Here are the same points, seen from different sides; a view may also be mirrored.
A view may leave some points out. In some views, one point has been moved. Which views, in the order they come, and which point in each? Write - if no view has one.
Scene 1:
A:
  fenap [-61   7  -1  13  53   4 -17 -25  23]
  nol [-62  28 -15 -10  50  10 -12 -18  31]
  pefek [-62  32  -3  19  37  -6 -51 -23  15]
  mifi [-43  25   8   5  50   2 -51 -29   0]
  rupu [-33  10 -19  17  43   7 -43 -24   2]
  Gazuz [-52  20  -3  12  58   7 -28 -30  14]
  mevif [-40   0   0  30  29  -4 -23 -36  10]
  Lizib [-44  21  -7  -9  36  -4 -21 -25  30]
  lomo [-46  18   2   6  44  -8 -34 -29  27]
  pifur [-61  11 -10  25  42   9 -28 -24   5]
  vor [-39  12  -3  16  34   2 -30 -32   3]
  doz [-39  -1   0  -3  36  -3 -37 -16  13]
B:
  doz [ 70  -6 -34  41  -5  40 -73  84  -9]
  nol [ 72 -23 -42  41 -29  44 -73  73 -42]
  lomo [ 79  -7 -23  40  -7  34 -78  84 -22]
  rupu [ 84  -7 -21  20   5  28 -75  52 -18]
  mifi [ 88 -14 -32  24  18  27 -86  81 -24]
  Gazuz [ 88 -17 -27  38   1  36 -76  71 -40]
  mevif [ 89  -7  -3  52  -2  23 -87  59  -9]
  Lizib [ 75  -6 -36  40 -23  35 -80  80 -22]
  pifur [ 82 -31 -16  40   2  33 -80  55 -27]
  pefek [ 73 -32 -13  23   4  28 -82  85 -21]
  fenap [ 81 -19 -22  56  -7  42 -73  69 -33]
C:
  vor [  5 -19 -12 -14 -22 -10  22  25 -11]
  pifur [  3 -25 -19  -7  -5 -18  33  14   1]
  doz [ 16   1   1 -24 -11  -8  28  23 -12]
  rupu [ -6 -12 -20 -24  -8 -15  29  33 -16]
  Lizib [-2 -4  8 -7 -8 11 16 16 -9]
  mevif [  5 -17 -16  -2 -37 -15  31  22 -13]
  mifi [  3 -14 -16 -34  -8 -16   5  10 -16]
  fenap [ 10 -15  -6   6  -2  -8  28   4 -12]
  pefek [-15  -8 -17 -23 -11 -18  16  -1   4]
  Bog [  0 -18 -12  -5  -7  -6  18  20 -25]
D:
  Gazuz [ 38 -57 -17  -9  14  40   8 -25   1]
  rupu [ 24 -52  -6  -1  25  17   2 -32 -12]
  vor [ 34 -47   2 -11  19  19   6 -26   2]
  mevif [ 41 -40   7  -8   4  10   8 -34   6]
  doz [ 42 -35  -3  -3  21  24   2  -9 -15]
  pefek [ 17 -66   0  -3  -3  31  -5 -11  -4]
  pifur [ 40 -66   1 -11   7  26  14 -29  -9]
  fenap [ 55 -53 -11  -6   4  39  13 -23  -1]
  Bog [ 38 -47 -15  -5  19  32   5 -33   7]
  nol [ 59 -68 -13   7  22  54   1 -11   2]
  Lizib [ 49 -47  -4   9  22  39  -6  -8   8]
E:
  vor [ -9 -23  37 -19  -3   8  22   9  23]
  Gazuz [-24 -19  32 -14   6  24  11  15  39]
  Lizib [-17 -42  29 -29 -11  32  25  18  36]
  fenap [-29 -13  37 -23   5  27  30  18  39]
  nol [-26 -37  24 -21   5  43  27  35  44]
  doz [-17 -24  27 -22 -15  28  28   3  13]
  pefek [-35 -33  33 -36   9   9   2  15  16]
  rupu [-18 -25  37  -4 -10   9  10  14  12]
  pifur [-25 -14  36 -17  12  10  24  23  20]
  mevif [-14 -17  51 -23  -7  -3  31   5  26]
  lomo [-25 -33  36 -32  -8  24  16   7  35]
  Bog [-17 -22  40 -11  -5  19  14  11  40]
F:
  pefek [ 33  28   3  -5  27 -48 -21  17 -20]
  rupu [  1   4  11   3  24 -51 -31   7 -22]
  doz [ 14   1  33 -10   8 -57 -25  19 -25]
  Bog [ -2  14  20  -6  21 -33 -18  14 -33]
  mevif [  8  13  30  -5  26 -28 -44  23 -19]
  lomo [ 14  26  24 -13  13 -45 -20  21 -33]
  pifur [ 21   4  12   4  19 -27 -22  14 -16]
  mifi [ 16  10  16 -11  39 -57 -12  17 -31]
  Gazuz [ 10  13  15  -4  19 -32  -6  12 -32]
  fenap [ 19  13  24  -7   6 -21 -12  15 -27]
  vor [  7   7  24   0  25 -41 -30  24 -24]
  Lizib [  9  22  22  -4  -3 -48 -17  30 -38]
  nol [ 15  18  11   3 -13 -34   3  24 -39]
G:
  fenap [-11  20 -20  30  21 -68   5 -30  42]
  mifi [  7  36 -44  34  14 -42   0 -22  61]
  mevif [-28   9 -48  44  10 -58   4 -37  52]
  lomo [ -7  27 -39  26  21 -60  20 -23  52]
  Gazuz [ -7  28 -26  27  22 -51  -1 -25  44]
  Lizib [ -2  19 -42  10  22 -62  24 -30  42]
  pifur [-13  21 -25  35  -1 -55  -5 -34  42]
Moved in: B
  moved in B: doz
